One turn moves each row of this set onto another row. After a few examples, where does it send each row asked below?
der: [ 13 -20  -5 -29 -35 -26   3  12 -16   6  11   6  21  -9   3 -15  -5 -35
   8   4   1  -2   8  17  11 -10  -3  -4  31  17 -11  -6  -8   3 -16  33
   9   7  -9  23  19   5  22 -15 -28 -18   6 -15  19 -33  12  23  12  17
  17 -15  -3  14]
nep: [ 21  20  -2  -7   6  -3   1   0  -2 -17   6  -2 -23 -25  12  31   0 -15
   7 -35  -9 -14  -4 -32  34 -20 -11  -8  -3   9  12 -23 -11  22  -2 -28
  24  24  -2   7  35  29  12  15  37  12  -8   1  20  27   1  23  33  -8
   6  -7  15  10]
Dap: [ 31   0  -9 -11  -9  22  -8   5  -2  53   3  -7 -19 -17 -23 -26  -2   8
   4 -11  -5   1 -11  -6   0  23  -9  17   8   6   1  21   2 -10  22   7
   5  25  66  20 -18  17  10  -7 -13 -14 -23  -3  -1  11  -2   7 -10 -12
   2  -2   8   5]
ludo: [ 31 -24  -1 -22  28 -28 -14  14  -4   7  20 -19 -28 -23  -4  -2  10  -1
  22 -17 -13 -13 -18  -3 -12 -28   8   8   9 -19   5  -3  10  -4 -15  14
  -8 -32   7   2 -27  18 -38  -4  -5   1  -9  17  -2 -15  -4   0  31  -2
 -10 -11   9 -17]
Sel: [ 24  18   1  -7  16  22  -1  28  -6  23  -8 -18   6   4 -45   2 -19 -30
  11  -1 -21   8  -6 -22   8  -1 -16  22  24  25  -7 -11   8  13  -6   1
  -8 -13 -15  10   7   2  12  -1   9   0  -4  39  49 -18  13 -14 -20  -2
  12  -4 -17  43]
Kemub: [  8 -20 -17   6 -30  -7  -4   3  -1 -21  30  16 -19 -16 -24 -19 -17 -38
  -6 -10 -13   0  -6   7  -1   0  -4  -3  -5  20  -7 -14   4  16   0  43
   1  -7  16 -33  14  30   4   5  -4 -12  23   6  27  12  -1 -12  -2  20
  12  34  -7   0]
fava: [ -1  10  24  -7 -36  -2 -10   6  -6 -16  -4 -12 -15  -9  15  12 -18   1
 -38 -19  -5  18 -12   2  -3  42 -12  13  -6   2  -7 -30   3  11   3  -7
 -27 -26  -7  -5  36   8  42   6 -33 -21 -18   6  -3   5  -8   6 -27  -7
  19   6  15  -9]
Tib: [  0   4  36  -5  20  14  -6  16  -1  -6  -7  15   3  -4  -4  11  15  -8
  29 -14   4  -1   2   2   7   3 -18   1   6 -11   2 -66   1  -3 -17   4
  -8  13 -43  15  15   1 -10  15  19 -17  -8  23  52 -39  -4  -1  -7  13
   8  -2  13  -2]
zag: [ 27 -10  -3  -8 -16   4 -20  27 -11  -2  27   7  -8   6 -15 -19  17  25
  17 -15  -7   3  -8  50  -5 -12 -26  14  -5 -36   8 -30  -4 -16 -16  34
  -4  42   6  15  -5  11   4  -7  19 -22 -26   3 -12  -5 -22 -14  21  15
  -3  16  21 -34]
Geme: [  9  35  24 -19 -12   5 -31  10   4 -34   3  21  15   9   0   8  -9  30
 -12   0 -44  37 -13  21   6  24 -15   4  -8  41   9 -15   3  13   1 -32
 -10   3  15  -1  31  19  10  -2  18 -12  -5  38 -12  -8  29 -20   4   0
   8  15  25  19]
Zelag: [-22  43  20  -4   7  -5 -22  20 -29 -18   9  11  -8   0 -26  11  17  17
 -37  -5 -14  12 -44  21  30   9 -27  20  23  16   1 -15 -11  13  -7   4
  12 -13   0  20  18  20 -50 -13  21   3   5  12  -3   1 -10  29  19  14
  -9  -6  16  -4]
Mal: [ 12  24  33  15 -13   5  -3  31 -28 -26  24 -22  10   2   2  20   9  10
 -17   3  13  28 -31   2  22  15 -17  16   5  25  -4   6 -12  -7  31  25
 -14 -17   2  35  29  15 -19 -26  -3 -36 -19   9  -1   2   7  18   1 -18
  27 -28  -3  25]
vefiv: [-16   4  20  -5 -16  25 -40  14  13 -18   7   6  -3   4 -10   5  -5  16
 -20   9 -25  21 -23 -21 -19  10 -17   3 -20 -14 -35  -6   7  28 -29   0
  10  -8 -23  19   7  28 -10   8 -15   0 -17  -8   5  21  23 -18   9   6
   7  38   5   6]
gakos: [-21  -3  24  -3 -18  -2 -15  10 -14   3   0 -43   6  -4   3   2 -25   5
 -38 -13  -8  15 -25  -4  12  22 -14  13   4   8   4 -17  -8  -5  14  13
   7  -1 -31  50 -22  -1 -41  -6  26 -15 -12   1 -28  29  -6   4  19   3
  12   2  11   9]
Fepu: [ 23  25   3  27 -28   3   0  32  -5  -9  15   9 -11 -17 -23  -1   7 -16
  33 -21 -29 -25 -11   3 -12  -2 -31 -19   0   1  29  -4  40   7  13   6
   5  13  22 -10  17  22 -11 -10  22  -9  11  11   2  -8 -31  -9  -8  14
  13 -13 -22  16]
dopir: [ 20   3  11 -12 -47   7 -11  18  -4  35 -10  17  66  -4  11  -4  17   7
  10 -19  -6 -33  -8  -9  14  -4  -5   1  12  24   1 -10  -5   1 -30   7
  14  17 -22  29  -2  12 -17   4  21 -12 -23 -18  36  -3   6   3  -3  16
  -3   9   5  13]
Tus: [ 31  16  24 -25 -21 -12  16  14  -6  16  -6  -7   9   7 -21   2   6   4
  32   6 -26  -3   5  46  27   0 -10  13  38  24   4   7 -11  -4 -20 -32
  23 -13 -10  12   4  -3  17 -11  21 -30   2 -10  39  -4   6  11  10  10
 -22   0  -4   0]
vum: [ -8   5   8  -6 -19  -4  -6 -10  -6  -8   6 -28 -34   0  16  -3 -31   5
 -34 -11   6 -27 -16   0  13  21 -11  -3   7  20  -1 -29  -1   1  -6  -4
  -2 -28  46 -15   4  20   2  -6  -7 -15 -13  -3 -35   2   3   1 -11  32
  -3 -25   8   5]
Tob: [ 10   3  26  15 -14  -2 -28   5   9 -33  15 -25   7   7  21  12  10  31
  -2   7 -48   2 -38  41  23  -1 -17 -25  -4  16   9   7  28  -3  -8  -9
   1   3  16  16  13   4  -5  -6  21 -19 -23  31 -19   9  16 -32   0  -1
   0 -33   0   6]
depuv: [ 19  12 -13 -12  21 -19  -6  11 -21 -18  11 -27   6  -8  20   0 -23   7
 -23  -5  -2 -12  -7   3   6 -49 -22   3  -8  12  -1 -20 -11  -6  -3  13
 -15  42 -27  13  28  32  34   6  32  -1 -20  -6  24  39   8 -16  25   2
  -4   1   9   2]
zuv: [ 30  -7  11 -52  20  13  -7  19  -9  21 -13 -11  13 -18  -4  12 -24   3
 -20  -5  -1  28 -13  12   4   3  -4   2  17  -8  14 -25 -16   3 -12  21
 -11  35  -8  29 -14   2  18   6  -5  -5 -19  28  38 -30  24  19  -5  -6
 -16  12  21  18]
vofal: [ 21  23   1  -4  35  -6  -9   8  -8  -5   8  -4 -22  -6  10 -18  25 -26
 -11 -13 -11   0   4  -5  27 -22  -4  20   6  28 -10   5 -16  -5 -11  -9
  -4  10   7  29  16  17  34  14   5   6 -37   8  33  43  17   2  17 -28
  34 -19  14 -10]
vunu: [ 37  -6  -2 -28  -9 -11   6  -4  -5  24  -1 -37  13   0 -12  21  -2   5
  21 -28  -7  -3 -33  -6  10 -25 -12  10 -23 -14  10  -2  -4 -21  11 -15
 -31  -2  18  -8  -5 -10 -23  -9   3 -11 -27  26  10   3 -29  -1   3 -16
 -15 -40  -4 -16]
ruk: [ 47   0  -1   1 -36  11 -13  -1  -4  -4  -6  37  43 -11 -14   3  14   4
  -5 -27   2  32  -8  -9   7   8  -6   1 -11   5  -6   2  -2   0  -5  -1
   5  33  40   9 -18  56   0   6   4  -4 -12  16  20  33   8  -6 -22  -8
  -3  27  11  12]
kot: [ 27 -28   8  12 -16 -19 -10   2   5  -8  17  18 -13   3 -13  -4   7  14
  14  -3 -20  24   7  41  16  36 -16  -6 -11   7  11 -14  -8  -5  -3 -20
 -17  10  -7   0  -9  10  28   3  21 -36   3  11  28  26 -18 -20   0 -22
 -19   5   7 -36]
vegol: [ 26   2  -1  -9  21  -7  -5  -7 -14   6   3  -3  25 -12 -13   3  25  13
   5 -18  -5 -20   0   5  -7 -57 -19   5  -5  12  -7  10   0   3   2   2
 -35  11  29 -12  -8  31 -46  -1  10 -22 -19  38  -2 -30 -13  -1   8   6
  23 -16   6  11]
nifa: [ -6   6 -13   0 -21  33 -25  16  10 -10  11 -12   4  10 -12  29  31  25
 -17 -20   5   5 -25  18  20  -6  -7  14 -12 -17 -34   6  -7   9 -50   9
   5  -6  18  23   5  46 -14   0 -10   6 -33  -6 -34   8   8   1  -5   5
  13 -11   7  -3]

nifa -> Tob
vefiv -> Geme
Now find these:
Dap -> zag
Sel -> zuv
dopir -> Tus
depuv -> nep
Mal -> gakos
ruk -> kot
vunu -> ludo

One turn moves each row of this set onto another row. After a few examples, where does it send each row asked below?
vetek: [ 38  30   3  58 -16  -7   5 -15  15  -2 -34 -10  26  21  31 -12  14  12
  20 -10  30  -7 -30  23 -16 -41 -20 -18  22  -4  -7 -35  15   5   0  -3
  39  43   7  51 -11]
zuf: [ 51  -4  -1  74  24  33  -9   1  41  -3 -39  27  43  42  35  -8   7  -9
  -8 -19  19  23 -10  25 -13 -15 -38 -11   6   4  11 -28  55 -21  17 -15
  31  21 -10   3 -31]
Nuveg: [ 46  22  -9  33   1 -19 -14   7  18   2 -41  16  -7  11  57   1 -18  13
  10 -16  30   3 -53  35   9 -57 -36  -8  24  25   9 -43  27 -25  19 -14
   5  49  39  22  10]
Zede: [ 58  -3   6  53  -4  29 -27  -3  34   5 -44   7  28  10  38 -27 -15   5
 -27  23  31  60 -49 -28   0 -23 -68  -7  13  11  -9  -4  61 -18  38 -19
  28  28   7   7  -1]
roz: [ 52 -30  25  71   6  25 -10   2  63 -15 -33  18 -11   5  29 -20  -2 -32
   4 -16  11   1 -20  19   5  -9 -35  13 -24  10  -5  -5  29 -29  -6 -13
  34  41   3  18  16]
vadi: [ 72   0  11  58  28  -1 -14  11  43  -2 -21  15  -2  33   3 -34   5 -18
  -6 -24  41  10   7  13 -16  -6 -39  12  16  13  17  -5  50 -15   7 -35
  -5  18  -1  10  12]
vufom: [ 46   3  15  65 -23   8  23  -3 -32  -5 -42  45 -16  18  38 -12  -1   3
  38   4  22  29 -16 -29   2 -33 -30  13  32  18 -20  17  50   4  35   2
  13  46 -20  26  25]
zam: [ 54 -15  13  45   5  12 -21  -2  28  10 -38   3  -4  23  30 -29  11  -7
 -18   2  39  52 -53 -30 -18   4 -56  -4  16  10  -5   1  62  -8  45  19
 -11  64 -11  40   5]
Tigu: [ 69 -16   1  93 -18  23  -5  -1  56 -17 -32  14  -2  33  62  -7   4  -6
  29  30  23  18 -47 -37 -14  -9 -34  -5  26  51  19   2  47  -7  24 -10
   3  32  -2  15  12]
Bukam: [ 62  -4  10  52  -7  23 -23  -1  51  -7 -18  37  20  12  27  -8  17 -38
 -48   1  19   8 -32  16  -4 -10 -45  22  -5  22   3 -22  38  -9   6   6
  -8  30 -18  45  -8]
peb: [ 48   5  -8  22 -31  19  13  -1  49  10 -36 -20  -4  23  60 -11 -13 -12
  23 -32   2  -5 -41  13  -7 -22 -34   5  31  30 -27 -21  19 -54  24  -3
  21  35  -2  43  -1]
Gisof: [ 62  24   5  17 -19   9 -10   5  34  14 -25  25   1  33  54 -11 -15 -15
  31  23  20  30 -23 -52  14 -40 -20  25  33  22 -22  25  64 -17  16 -12
 -21  28 -10   9  11]
Bep: [ 54  22 -17  20   0   5 -12 -22  42  -4 -35  12  26  32  56  -3   5   2
   6  -8  41 -15 -70   3   5 -36 -54  15  22  16 -10 -39   3 -20  12 -29
   4   4 -11  42   7]
Mutaz: [ 47  19  -2  47 -28   6 -15  16  26   5 -24  49  20  40  27  -3 -23  10
  40 -12  15  -4 -41  32  16 -35 -24  -2  39 -18 -20 -27  41  -1  36  -7
  28  -4   1  -9  28]
Moted: [ 58  20  17  29 -22  -2  12  15 -30  -8 -33  54  19  19  60 -12  -2  -6
  12  38  30  35 -36  -1  -1 -23 -36  -4   4 -13  -2   6  57   0  25  -2
 -20  32  -3  26  10]
labi: [ 47 -10  22  33  -4   6  -5   3  14  -9 -43  40  35  23  72 -13 -10   1
  35  27   8  33 -54 -30  25 -50 -18   1   0  -3 -28  28  39 -12  11 -19
  14  26   0  11  20]
zofan: [ 59 -18  12  68   9 -20 -11  12  37  -6 -29  19   6  30  40 -23  15 -17
  22  13  29  37 -52 -28 -28 -10 -32 -33  28  15  26   5  49 -14  25 -18
 -23  50   1  29  12]
Kiz: [ 56   9 -12  22 -28   7 -29  26  40  14 -42  50  28  35  49   6  -7  19
  27 -25  21  -5 -48  20   7 -21 -10  24  39   1 -19 -16  44  -1  48  17
  -7   5 -23  20  24]
fifel: [ 60   2   5   6 -28  29 -24  21  38  15 -39  39  19  21  35   1 -17  11
  28   5   6  -9 -26  21  17 -10 -28  28  13   9 -38 -16  25   9  42  26
  22  20 -20  47   9]
zuga: [ 33  24   1  27 -17 -10 -21  14  27  15 -19  46   0  32  -1 -12 -24  -2
  42  -4  20   8 -22  22  -3 -28 -32   1  21 -47 -16 -16  32   6  32  -5
  21  15   4  31  16]
Fel: [ 41  17   1  38 -15  30   0 -28   4   6 -30  28  -4  47  58  -1  -6 -22
  45  19  25  35 -29 -35  14   1 -39  23   4  -3 -32   2  62   0  36   9
  17  42 -22   9 -16]
zufo: [ 67 -14   5  81 -10  36  12   0  24 -17 -41  15   5   6  32 -19 -19  17
   9  50  27  27 -31 -16  -7  -6 -66 -12   1  24   8   1  41  -3  18 -26
  38  42   6  20  10]
rimiz: [ 47   1   7  27 -19  -4 -16  13  34   1 -14  38 -12  27  14  -4 -38   0
  54   7  -2 -15 -15  26   0  -9 -13  15  15   0 -30 -10  21  17  27   2
  15  42 -17  53  21]
kenuk: [ 60 -28   0  82  14   9 -24  10  35  -6 -33  55  14  24  39   0  10 -10
 -16 -31   7   8 -20  15  -6 -41 -30  16  28  62  14 -10  41 -18  27  -7
  14  30   1  24  -2]
sipaz: [ 57  15 -16  27 -14 -18 -13 -20  10   7 -18  -8 -11  33  42 -17  -9  10
  13 -17  39 -12 -24  22 -16   6 -39  31  12  26  -6  -5  17  -9  38 -21
  28  34  22  51 -10]

zam -> zufo
Nuveg -> Bep
Now find these:
zuga -> Mutaz
roz -> vadi
Gisof -> Fel

One turn moves each row of this set onto another row. After a few examples, where does it send each row asked below?
saze: [ 17 -17   0 -17   5 -11 -31 -14 -56   6  21  22  29  16 -65  26  -7 -14
   7 -26  41  15  14   2  -5]
bitos: [ -6   0   0  -9  38   1   8 -40  -4  14   7  -9  11 -26 -39  35 -35 -28
  21   3   8  36  -7  35  12]
lur: [ -6   9   4 -31  11  -3 -21   2 -51   5 -24   8 -33 -18 -25  -8 -31  -5
  14 -11 -14   2 -22  -9  15]
remin: [  2 -13   2   8  35 -23  -3 -24  -1  15  10 -11  10 -35 -36  41 -22 -22
   1  -4  -3  14   6  45   8]
mus: [ -2   3   5 -17  20 -13  -3  12 -13 -19  18  10  46  -8 -34  23 -28 -20
  17 -19 -21   2  28 -34  -3]
defel: [  1   8  32  -7  17  -3  13 -19 -12  25  12 -20  17 -24 -41  33 -30 -40
   3  -5  23   6  19  32   8]
Gini: [ 28 -17 -19   8  -1 -14 -32 -33 -63  20   8  -1  21  -9 -69  15   7  -5
   2 -24  15  20  16  12   9]
kamam: [ 19 -15 -22 -13  -1 -32   2 -25 -40 -12 -24 -21   0 -12 -87  11 -22  -3
  52  -7  -4  -6  35 -17  11]
ses: [ 21 -24 -30 -12   2 -22 -31 -34 -55  14  13  12  11  -7 -51  13 -11 -14
  14 -38  21  27  -1  28  20]
petud: [  5 -20  -4 -20   4 -36  -1 -41 -27  -1 -26 -19   1 -22 -74  18 -45   0
  55   1  16   1  24 -22  -4]
nemi: [ 14  13  -6  -5  33  -5 -23   7 -13 -11   2   1  28 -14 -37  31 -12 -28
  27 -18 -50 -11   5 -20  11]
defan: [ 30 -23 -23 -15 -13  -1  -9 -49 -33   4  20  14 -38 -14 -50   2  -5 -14
  22  11  18 -11  -3 -10  -3]
safon: [-10   1  27 -30   8   8 -17 -20 -46   4 -34  19 -19 -19 -29 -16 -22 -12
  30 -24   1  18  -6  -6  22]
keb: [ -7   8  26 -32   3   5 -26 -15 -34  15 -31  26 -11 -10 -27   0 -35 -16
  15  -7  -9   3 -27  11  -4]
ropo: [ 12  -3   6 -13  -1 -25   1 -27 -33 -12 -28 -29  10 -17 -78  -6 -36  -8
  37  26  -5  -6  24 -20 -10]
Lif: [ 16 -36 -26  -3  15 -24 -17 -34 -53  12   4  15  36 -26 -56  11  -1  -6
   6 -13  36  21   5  12  12]
garez: [ -6  14  17 -44  -2   3  -9   9 -46  27 -11  25 -14  -2 -18   3 -23 -15
  34 -13   9  -5  -2   3  -2]
tel: [ -7 -13  16 -30  22  -1  -9   4 -37   5 -46  28 -23 -15 -46   5 -26  -8
  32  -7  -4  -3 -21 -14  17]
Zek: [-16  -1   8 -29   6  -2   1 -17 -38   1 -42  18 -36 -21 -32   2 -35  -4
  22 -22  -9  -3  -4  15  12]
fev: [  0   8  -1  -2  32  17 -18 -18 -13 -28  -2   8  30  -5 -51  24 -25 -32
  39 -24 -35   0  12 -29  -6]
muma: [  8  -7  -8  10  32   1   7 -25  -2  37   3  -3  27 -28 -51  50 -22 -35
  22  -4  -6   9  -4  29   7]
begu: [ 12  -1  13  -4  18 -17  -4 -39  -6  25   1 -21  17 -26 -45  26 -33 -36
  22  17   6   6  -2  47  -4]
komip: [  9  18  -2 -22  31   4  -5  15 -18 -22  20  14   2  12 -21  24  -9 -44
   7  -5 -13   5   5 -23   2]
fese: [ 15 -11   5 -16 -15 -30   3 -22 -46  -8 -12 -11 -10  -4 -60  10 -17 -11
   7  -5  31 -12  46 -36  -9]
mub: [ -1  -4  -8   9  38  14 -11   5 -21 -18   8   7  23 -23 -32  -1 -23 -38
  22 -18 -38   0  -2 -21   7]
Tekaz: [  0  13  25 -31   1   3   3   1 -35   1 -22   7 -41  10 -41  19 -30 -24
   3  -7   9  -3   3 -28   1]
Lolel: [ 24 -16  -7 -16 -10 -37  -5 -24 -35  30  13  11  14  -1 -38  31   8 -15
   2 -14  37  22  33   5   5]
Borom: [ 14   6  -2  -7  25  -6 -25  -5 -17 -25  12   2  53  -4 -48  10 -24 -28
  17  -3 -38  15   1 -24   3]
fogo: [ 10 -11 -15 -16   8 -29  -4 -25 -47  -8 -32 -20 -14 -14 -85  21 -29  10
  28  15  11 -16  16 -17  -9]
ratal: [ 25 -12 -15 -31 -16  -9   4 -25 -13   8   1  20 -23 -16 -45  13  -9   1
  30  11 -20   1   0 -49  18]
vitef: [  5  -5  -1 -22   8 -21  15  -6 -40  -7   4 -30  -6  -3 -75   4 -41  -9
  39  21  24   1  29 -20  -9]
relun: [  8   4 -12  -8  38 -11  11 -34  -2  -1   0 -20  13 -28 -53  50 -32 -38
  18  -3  -2   3   2  41  17]
Boze: [ 26 -10 -26 -12   4  -9 -34 -47 -56  14  14   9  39 -11 -51   8   1 -18
  33 -27  25  22  11   5   8]
Kemim: [ 18  -6  11 -22   4   1   6 -34   3 -10   0  18 -12 -43 -15  11  -2 -24
   8   4 -18 -20   5 -20  24]
tizop: [ 16   5 -12  -5  17 -20  10 -13  -1  22  36 -14   8  -7 -23  44 -18 -47
  14   0   6   9  21  14  -7]
bilat: [  5  12 -16  -8  21  13 -14  -6 -30 -25  -1  11  28  -5 -45  18 -21 -25
  12 -39 -45   9   4 -23  20]
gisi: [ 22 -25  -6 -13  -8 -26 -45 -31 -53  15   4  25  33   3 -57   1  -8  -2
  13 -16  14  30   0   5  -2]
sar: [ 40 -24  -3  -6  13  -3   3 -49  -9  -8  20   4  -7 -14 -72  29  10 -21
   4  21  16  11   4  -4  26]
Takid: [ 28 -19   8   4  -1   7 -14 -44   5   3  27  19  -1 -19 -43  37 -12 -31
 -11 -22 -13   0  -3 -19  17]
gek: [ 17 -20 -11  -3  -5 -18  -6 -28 -54  12 -26 -25  -3 -26 -84   1 -37 -12
  39  -5  17 -17  14 -30   2]

remin -> lur
relun -> Zek
Now find these:
tel -> Lif
saze -> mus
petud -> bitos
keb -> gisi
defan -> Takid
fese -> tizop

One turn moves each row of this set onto another row. After a few examples, where does it send each row asked below?
dar: [ 36  12   0  17 -42 -25 -42  -7 -14  15  15 -21  12]
Dag: [ 34   8  -2  16 -44 -26 -43  -2 -14   6  21 -17   8]
Vivu: [ 21  18  41 -13 -21  36  -7   4  11 -19 -21 -30 -25]
pas: [ -2  -7  42   8 -19  10   8  14  18  -8 -23 -13 -19]
kuz: [  1  -3  43   6 -18  11   8  11  17  -2 -27 -15 -17]
Nuka: [ 11   9  31  -8  -8  36   4 -16  -7 -10 -26 -26 -21]
zod: [ 30   6  -4  18 -40 -25 -38  -8 -21  11  18 -17  11]
nol: [ 46  14  19 -40 -17  16 -28  15  15 -17  -2 -27 -12]
fenar: [ 35   9  11 -37   4  19 -13 -21 -10   9 -17 -25  -2]
Meto: [ 31   9  -2  20 -39 -26 -41  -3 -11  12  22 -16   8]
pufil: [ 32   9  -2  20 -38 -25 -39  -6 -13  15  21 -16   9]
Remul: [ -4  -7  40   9 -16  12   9   8  12  -2 -25 -13 -17]
kalu: [ 33  12  -1  19 -40 -25 -42  -5 -10  14  21 -16   9]
zilon: [ 21 -10   0 -33  -1  12 -13  -2 -14 -31   9 -11 -16]
nanul: [  5   3  29  -7 -16  31  -1  -1  -3 -36 -10 -21 -30]

Meto -> kalu
Remul -> pas
Now find these:
zod -> Dag
fenar -> zilon
Vivu -> Nuka

